In the data rows, 128 means zero.
Some points:
[ 93 137 118 188 173  79 111 163 150  73 133 143 140 176  79  70 158 152
 148 177  72 169  99  66 167 128 140 111   0  92 135 130  49  65 138  89
 114  99 129  85  64 115 114 135 152  97 153 158 191  61 134 177 149  87
 113 137  79  75 118 151 175 104 133 151]
[178  89 148 109  99 108 110  84 165  55 145 102  74 161 181  91  69 182
 108 197  86 122 106 128  72 183  22  31 150 156 131 162 110 100 141  56
 170  81 123 173 131  75  80 141  90 159 126  85  82 165 148 105 124 199
 118 193 118 151 111 142 129 123 132  93]
[103 183 147 127 134 120 152 109 134 161 139 205 177  81 132  70  93 114
 116 120 179 156  92 142 117  79  69  98 107 199  97 201 188 145  89  83
 110 120  76 166 131 127 126 225  58 115 144 118 156  92 107 130 188  69
 164 100 165 199 147  97 206  74  98 160]
[156 183 162 131 158 105 160 185 127 108 107 141 174 175 203 112  90 119
 126  78  68  94  68 152 132 145 128 140 135 156 110  88 130 175  86 193
 227 162 215 174 115 152 144 201 155 113 162 139 149  91 136 127  44  58
 101 141 110 149 111 149  66  87 202  70]
[166 143 157 142 103 164 132 165  98  72  95  74 126 120  29  78 174 123
  93 112 116 121 161 136 113  93  64 121 100  63 141  24 114 127 130 162
  80 150  58 135 201 104 171 152  74 141  98 123  93 199  94 193 104  76
  81  45 141 117 112  75 166 114 178 134]
[112 109 146  55 205 121  90 116 116 108 106 111 152 115 140 154 115 157
 174 140 225  78 107 186 102  90  94 136  85 112 167 139 179 120 181 192
 143 139 154 114 144 225 117  99 138 134 219  88 103 182 163 186 195 174
 124 125  94 104  71 172 106  72 150 169]
[157  92 104 118 129  85 177 123 120 111  72 190 165  65 166 138 193 134
  92 150 153 160 152 159 137 113 157 139 132 154 171 133  81 162 122  77
 121 111 245 109 130  33 186 213 153 126 125 100  68 156  92 137 127 162
 123 106  63  59 144  92 122 198 118 174]
[ 84 156 106 213 111 130 130  42 126 145 171 121  94 160 185 159  54 109
  24 131 188  83 129 107 103 106 101  95 108  82 155 147 144  95 153 123
 198 210 161  62  98 138 197  61  92 159 107  68 159 130 105 140 147 102
  91 112  51 138 149 111 112 199 146 107]
[117  37 173  76  97 168 161 163  99 137 132 155 140 150 141 222 162 115
 166 147 170  94 171  85 147 108  78 112 127 231  92  98  94  73 142 156
 155  80 138 102  85 151  85  82 104  60  93 122 120 126  90  47 101  57
 121 148 100 194  87  99 155 154 186 149]
[126 161 106 206 163 136  88 118 125  88 176 103  76  24  78 143 148 111
 116 172 139 124 112 160 133 110 142  84 139 190 127  64 131 114  94 145
 169 220 188 120 137 117  90  87 146 120 119 139  87 118 175  45  62 148
 137 142 187 111 156 124 178  65  80 168]
[167  61 104 123 151 113 151 122 182 106  91 123 137 144  72  90 109 116
 182 129  89 130  94  84 128  78  69 126 164 109 117 122 106 180  13 183
 136 169 149  96  87 224 115 124 148 138  99  28 155 118  86 105 188 124
 195 134 186  96 145 114  99 214  81 100]
[ 83 164 104 150 148 148 158  66 103 171 139  94 134 145 113  97 166  29
 153 135  81 142 247 157  28 181  81  83 142  68 126 160 128 126 176 188
 118  79 143 126 153 160 130 194 179 111 211 221 166 108 142  54 117 146
 150 149 169 104  94 115 154 203 149 157]
[135 148 174 134 127 166  66  82  44 158  69 159  82 206  59 192 161 199
  99 132 103 138  92 101 177 157  84 167 164 189 210 178 135 151 113  59
 113 158 112 115 169 100 153 119 186 169 187 187 140  97  85 115 100 131
 163 118 160 140  88 101  94 122 129 157]
[ 78 120 129 104  57 140 163 164  72  94 160 102 126 125  85  95 107  99
 127  89 212 126 107 126 216 203 127 116  98 137  85 107 161 151 129 120
 103 144 123 155 133 106  19 139 182 116 174 177 183 164 141 177 106 206
 114  76  83 127 206  79 103 209  97  95]
[180 121  62  85 139 124  79 149  68 174 204  51 152 113 154 123 101 149
 179  92  91 177 150 105 172 110 159 114 109 142  90 121 182  64 107  96
 144 128 148 115 140 125 202 136 169 196  76 136 154 220 112 119 127 119
 227 162  84 122 170 167 146 101 190 132]
[123 139 118  79 143 151  85 117 163 121 143 127 137 180  89 126 154  56
 126 156 123 122  65  56  36  94 208 139 159 199  47 199 134  96 111 100
 116 142 103 114 176 143 177 151 109  65  99 157  91 135 169 153 121 157
  25 115 145  70 153  91  85 143 133 134]
[ 68 123  91 137 159 139 153 120 113  65 103 185 138 116 164 153 105 123
 190 138 138 169 165 105 122 144 191 136 145  76 122 178 115 134  94 115
 133 128  72 188 204 155 102  98 133 150 116  42 120 131  43  52  56 131
  95  37 109 138 132 247 109  91 146 113]
[221 126 167  93 172 117 107 133 112 169 173 155  82  85 124 106 124  42
 119 186 131 128 142 208 120 116  90 205 144 145 139 131 124 108 142 139
 124  84 128  94 115  74  92  69 143 152  85 152 170  97  59 182 139 109
  83 120 180 144 174 253  78 148 123  74]
[ 60 115 136 146  90 121 148 104 144 168  92 147 144 141 106 183 138 149
 156 141  92 183 163 185  97 176 155 206 126  85  79 115 149 109 107  80
 105 191 148  62 105 134  74 174 117  83 128  54  81 137 177 249  87 125
 162 189 193 189 150 116 135 110 174 107]
[108 139 202 119  92  92 112 131 121 152 103 135 102 110 162  80  59 144
 207 103 132  49 192 157 137 121 170  53 149 109 152 154  86 163  75 117
 118 117  98 108  61 140 176 114 158  87  33 175 117 131 161 172  90 160
 115  76 159 155 110 121  86  85 107 226]
[101 185  87 161 140  14  90 184 127 108 125 103 139 132 139 181 168  91
 120 156 141  95 154  63 182 119 126 130 202 169 207 130 112 167 201 106
 109  96 151 202 138 173 136 115  86 118  88  87 169 112 194 151 157 131
 154 133 201 135 129 128 148 152 170  68]
[143 144  91  29 126 178  96 144 118 117 108 131  99  69 112 121 117  84
 130  92  38  67 182 173 154  98 244 138 100 139 153 101  99 163 168  89
 151 169  62 129  89  91 145  90  61 133 244 114 127 103 104 127 127 137
 158 183  73 144 116  74 145 161  86  59]
[150  71  89  88 141 154 150  75  68 129 128 166 188 143 125  43  59 179
  56 101 122  95 164  48 125 195 145 204 183  98 119  98 158 138 159 171
  49 160 120 136 102  76  93 105 113 129  88 132 113  50 219  90 162 125
 130 109 119  57 135 159 169  73 154 184]
[ 82 109 154 173 119 235 127 111 183 168 197 135 141  56 167 120 167 185
 108 124  60 183  95 122 176 100  91 172 130 133 133  86 169 147 159 139
 156  62  62 208  93 136 185 101 157  74 148 120 107 154 188 144 127 145
 140 102 129 113 126 143  62 164 103 141]
[146  28 102 141  93 123 135  85 187 127  68 119  65 224 199 166 135  85
 122  65 175 207 103 130 128  98 185 101 106 138 170  74 138 127 167 162
 155 125 104 143 131 125 131 141 107 157 134 213 124 154 138 166 108  89
 157 136 162 110 128 170 169 110  16 101]
[125 126 139  93  82 112 125  96 150 120 104 127 178  74  90 186 163 159
 155  74  98  61   9 191 123 126 109 108 124  28 125 155 154  57 192 138
  75  70 156 122 170 156 150 108 141 165  49 130 161  96 149  57 117  91
 121 150 100 167 160 125 103 115  69  91]
[125 166 114 162  90 144 227 180 255 177 142  69 152 163 111 117 129 153
  99 129 164 119 174 129 155  82 122 148  87 135 107 189 154 213 114 100
  82  78 141  90 166 119  81  54  92 200 121 176  84 104 103  99 100 159
 145 172 115  87 101 104 104  62 156 124]
[188 226 146 129 112 108 117 129 146 185 162  67 125 116 152 175 140 202
 112 140 179 156 106  95 130 186 173 134 207  95  90 132  31 151 127 197
  93 135 101 164 117 134 116 147 159  79 171 127  94 141  40 157 180  98
  98 185  92 137 143 128 199 128  83 160]
[137 112 135 202 158 116 115 252  96 145 124 172  72 141 155 122 153 152
 108 103 146 167 109 153  84 173 191 162 118  83 113  96 158  92  81 135
 146 106 105 107 126 106 122 135 113 166 114 145 147 139 156  57 255 197
 107 116 143 179  45  65 109 130 122 113]
These points spread out most along one direction. Take the direction at right angles to it along which they spread out most. Go by this last direction. Where along it does each point below lie, from 0 to 99? The average is 50, and the first point in the table lies past the average. One standard deviation of the points above along it is 16.
[ 68 123  91 137 159 139 153 120 113  65 103 185 138 116 164 153 105 123
 190 138 138 169 165 105 122 144 191 136 145  76 122 178 115 134  94 115
 133 128  72 188 204 155 102  98 133 150 116  42 120 131  43  52  56 131
  95  37 109 138 132 247 109  91 146 113] 66
[178  89 148 109  99 108 110  84 165  55 145 102  74 161 181  91  69 182
 108 197  86 122 106 128  72 183  22  31 150 156 131 162 110 100 141  56
 170  81 123 173 131  75  80 141  90 159 126  85  82 165 148 105 124 199
 118 193 118 151 111 142 129 123 132  93] 48
[180 121  62  85 139 124  79 149  68 174 204  51 152 113 154 123 101 149
 179  92  91 177 150 105 172 110 159 114 109 142  90 121 182  64 107  96
 144 128 148 115 140 125 202 136 169 196  76 136 154 220 112 119 127 119
 227 162  84 122 170 167 146 101 190 132] 35
[ 83 164 104 150 148 148 158  66 103 171 139  94 134 145 113  97 166  29
 153 135  81 142 247 157  28 181  81  83 142  68 126 160 128 126 176 188
 118  79 143 126 153 160 130 194 179 111 211 221 166 108 142  54 117 146
 150 149 169 104  94 115 154 203 149 157] 57
[125 166 114 162  90 144 227 180 255 177 142  69 152 163 111 117 129 153
  99 129 164 119 174 129 155  82 122 148  87 135 107 189 154 213 114 100
  82  78 141  90 166 119  81  54  92 200 121 176  84 104 103  99 100 159
 145 172 115  87 101 104 104  62 156 124] 59
[ 82 109 154 173 119 235 127 111 183 168 197 135 141  56 167 120 167 185
 108 124  60 183  95 122 176 100  91 172 130 133 133  86 169 147 159 139
 156  62  62 208  93 136 185 101 157  74 148 120 107 154 188 144 127 145
 140 102 129 113 126 143  62 164 103 141] 41
[ 60 115 136 146  90 121 148 104 144 168  92 147 144 141 106 183 138 149
 156 141  92 183 163 185  97 176 155 206 126  85  79 115 149 109 107  80
 105 191 148  62 105 134  74 174 117  83 128  54  81 137 177 249  87 125
 162 189 193 189 150 116 135 110 174 107] 59
[157  92 104 118 129  85 177 123 120 111  72 190 165  65 166 138 193 134
  92 150 153 160 152 159 137 113 157 139 132 154 171 133  81 162 122  77
 121 111 245 109 130  33 186 213 153 126 125 100  68 156  92 137 127 162
 123 106  63  59 144  92 122 198 118 174] 38
[167  61 104 123 151 113 151 122 182 106  91 123 137 144  72  90 109 116
 182 129  89 130  94  84 128  78  69 126 164 109 117 122 106 180  13 183
 136 169 149  96  87 224 115 124 148 138  99  28 155 118  86 105 188 124
 195 134 186  96 145 114  99 214  81 100] 63
[ 93 137 118 188 173  79 111 163 150  73 133 143 140 176  79  70 158 152
 148 177  72 169  99  66 167 128 140 111   0  92 135 130  49  65 138  89
 114  99 129  85  64 115 114 135 152  97 153 158 191  61 134 177 149  87
 113 137  79  75 118 151 175 104 133 151] 58
[166 143 157 142 103 164 132 165  98  72  95  74 126 120  29  78 174 123
  93 112 116 121 161 136 113  93  64 121 100  63 141  24 114 127 130 162
  80 150  58 135 201 104 171 152  74 141  98 123  93 199  94 193 104  76
  81  45 141 117 112  75 166 114 178 134] 53
